The rows of A fall into 3 groups, and each row is roughly a mix of its group's hidden directions.
A:
[[-16  11   6  14  -6  13  22  -6  -6 -21]
 [ 17   4  -6  -1  -2 -33 -10  -4   8  12]
 [  6 -32  11  -3   2  17  17  -3   1  -5]
 [ 14  -1  -5  -5   3 -10  29  11 -15  15]
 [ -9  -4 -16  18   9  16 -23 -13  -2   5]
 [ -2  18 -11   1  -2 -10  23 -19  -8  17]
 [ -5  -6 -14  -2  -5  -2 -28 -24   2  11]
 [-20  29  -2   9  -4   1  -2 -21   5  -1]
 [  9 -25  -3   5  17   6 -17 -14  13   5]
 [ 14 -19   1 -10 -10  -1  14 -20  -6 -19]
 [ 19 -13   2  -1   9  -6 -32  -5   7   4]
 [-15   2  10  14   5  24  10  16   3 -15]
 [ 20 -11 -12 -11   1 -20  -2   8 -14  19]
 [ -4   2  -1  -9  -8   4 -37   6  14  -4]
 [  6   6 -11   6   7 -14  -3  -4   0  36]
 [-22  11  -4  16   0  14 -18 -16  11  -5]
 [ 13   4  19   6   4 -15  28   0 -13  -4]
 [ 21  10   8   9  15  12  25  -3   4  -9]
 [ 16  -5   1  11   1 -30 -16   0  11   7]
 [-14 -20 -19  -3  -1 -15 -18  -6  12 -10]
 [-15  30  -4   5  -8 -19   0 -11   5   8]
 [ 16   8   4 -11  -6 -17 -12  11 -11  24]
 [ 14   8  -9 -28  -9  -2  -8  -6   4  21]
 [  0 -13 -22  -2  -1   2 -27 -11   8  15]
 [ 15  21  11 -19  -5 -15   5 -15   5 -10]
 [ -4   5  -2   5   4   2  40   1  -6   8]
 [-21  20 -15   3  -7 -11  -9  -4  -9  18]
 [ -3  15  16  13  -5 -25  19   0  -9   5]
 [-16  -7 -21  15 -14  21 -14  -3   0  -2]
 [  7  -7  -8  -4   3   6 -22   9  30  -9]
 [ 13  -2 -10  -6  -3 -25  -3 -20  -9  19]
 [-17  -3  -5  -5   0  31   3  20   4  -6]
 [-12  25  13  23   2  -8  13  -1   3  -7]
 [ -9 -13   7  11  -7   2 -31 -16  -5  -5]
 [ 24  -9 -19  -6 -16   1  12 -18  -2   4]
 [  8  12   1  -8 -10  -5 -28  -1   7 -23]
 [ -9 -14   0   4 -12  24  12  -4  -4 -24]
 [ 22  -5 -10 -12   0 -24 -13  -6   2  17]
 [ 14   1  15 -14  12 -20  -3  24  -6   5]
 [ -1 -15 -12   4 -17  20  11 -12  -4 -21]
 [ -4   7   4  -2  -8   6 -28   0   7 -28]
 [-21 -15   2  19  -2   0  14 -13 -15  12]
 [ -2 -24  -9  -1   7 -16 -26   5   7   8]
 [  7 -22  14  -3  15  13   0  17  15  10]
 [ 21  -4   2 -14   8 -22 -13  -6  10  16]
 [-10  -4  -9  -6   1  25   5 -20  17 -14]
 [ -2  -9   2  -3   4  21 -28 -10  14 -12]
 [ 14 -18  -2   0  13 -17 -18  10   2  18]
 [-16   9  -5  -2 -10  -4 -31  -5   3 -18]
 [  0  -4  18  15   7  12 -26  10   0 -16]
 [-16  16   3   9   8  11 -15  22  11  13]
 [-14  -8  -6  13  -6  13  14  -2 -10 -28]
 [-12  -1 -17   6 -21  21 -14  -9   3 -12]
 [ -2   3   7 -12 -10  16 -22 -12  23  -8]
 [ 28 -18 -15 -11   9  -1   0 -11  -3  10]
 [ 15 -13   8 -10  -5   0  24  11 -19 -11]
 [  5  -4  -5  15  15  15  -1  30   9  -6]
 [  2   3   5  13  -7  -1 -16 -20   1 -30]
 [-22  -6 -14  20  -4  22  -7  -9   6   4]
 [ -2 -21   2   7   3  10  17  23 -18  -1]
 [ -9  12  20   3   0  11  17  14   7 -22]
 [-24   8  -4 -10  -6  17  -2  25  -5  -2]
 [ 12  10  16  21   9 -22  12  11  -4  -5]
 [ 22   2   9   7  -7 -12 -22 -20  -9   2]
 [ 15   1 -17   5  13 -14 -13  -4  20  17]
 [  2  -7 -25  13  -8  -7   9  -9 -21  14]
 [-17  15  11   4  -3  15  17  22  -8  -8]
 [ -9 -19   6  -3 -11  24  -5 -11   7 -20]
 [ 19   6  13  15   4  10  -2 -22   1 -19]
 [ 12  -7   7  -4  11 -23  16  10 -19  11]
 [ -8  23   2  28   8  -1  18  -4   1   0]
 [ -1 -25 -18   5  -8  14 -22   1   7   4]
 [ 18 -22 -10 -12  -9  -9 -15 -18   3   1]
 [  1  -1   1   1   9 -24  -2   7 -18  27]
 [-14   9   5  28  -3 -17  11  11   0  13]
 [-19  27  -3  13  -3  12   6  16  -8  -3]
 [  1   4  -7  14  15  19  23  15 -14   1]
 [  9  -8  19  21  12  -3  -3  20  -7 -14]
 [  7   8  -9   5   1 -18  19  -9 -20  20]
 [  5  19  13  18  10 -11   6 -18 -15 -10]
 [  8 -13   1  11   6  10 -14 -29   9 -12]
 [  3  -4 -14   2 -15   3   9 -32  -1 -16]
 [ 12 -19  -3 -13 -23  15   3 -10  -7 -13]
 [-20  -5  -8   2  -3   2 -12   3  12 -31]
 [-23  -7   9   1  -4  26 -20   2   0  -1]
 [-14  20  11   8   9   1   9  11  -7  26]
 [-19 -21  -1  21  11   8  17  -7  -1   1]
 [ 28  18   4 -12   8  -6   7  19   2   6]
 [ 22  -2  -3   0   1 -25  15 -14  -4  15]
 [ -3  12  17  -2  17 -14   2 -16  12  21]
 [  7  -5  -3  14  -5 -17  14 -28 -12   6]
 [ 16 -19 -19  -9   4   0 -22   2  11  10]
 [-11 -20   0  10  18  -2 -11  26   6  -3]
 [-17  34   9   2  -4  -7   8  -6 -11   0]
 [-20  14   8  -3 -13  17 -13   5   2 -21]
 [-12  16 -13   2  -4  -3  20 -16 -14  19]
 [  1  -2   4 -15   7  16 -26  19  12   3]
 [  8   8  12  24  15   7  11 -15   4 -17]
 [  3 -13 -14   2  -6 -31 -12 -15  -2   2]
 [-22   5  12  18   0  20  -1   3  11 -16]
 [ 17 -18  -8 -14  -7 -21   2   2  -3  20]
 [ -2   6   1  -2  -8 -25 -24 -19  -5   6]
 [-10   2  -7  -4  10   9  32  19   6   2]
 [ -9 -10  22  23  -3  -2  -3  11  17 -11]]

Here is one row of each group, with its name. Which group are the others in?
[-15 -12  -5  15  -5  30  13   4  -3  -7] : B
[  5  25  -3 -18 -22  -1   7 -15  -4  -2] : N
[-15  18 -17 -12 -10  -7  -3 -17  -9  17] : S

[-5 -6 12 11 20 22  1 22  7 -8] : N
[-23  32  12   7   5  -2   1   0  -2   4] : B
[-12  33   3   9   5  -9  12  -6  -6  12] : B
[  8   1  -1  20   0 -31  -2   3   7  16] : S
[-11  17   2  -4 -18  19  -1  -4   2 -25] : B
[ -9  26   6   2 -10 -24  -4 -12  12  -1] : S
[  3  -3  21  -7  10  10  10 -18  22  12] : B
[-7 -1  1  6  9 -2 30 19 -8 16] : N
[  9  -6   4   7   1   1 -29 -17   8 -20] : N
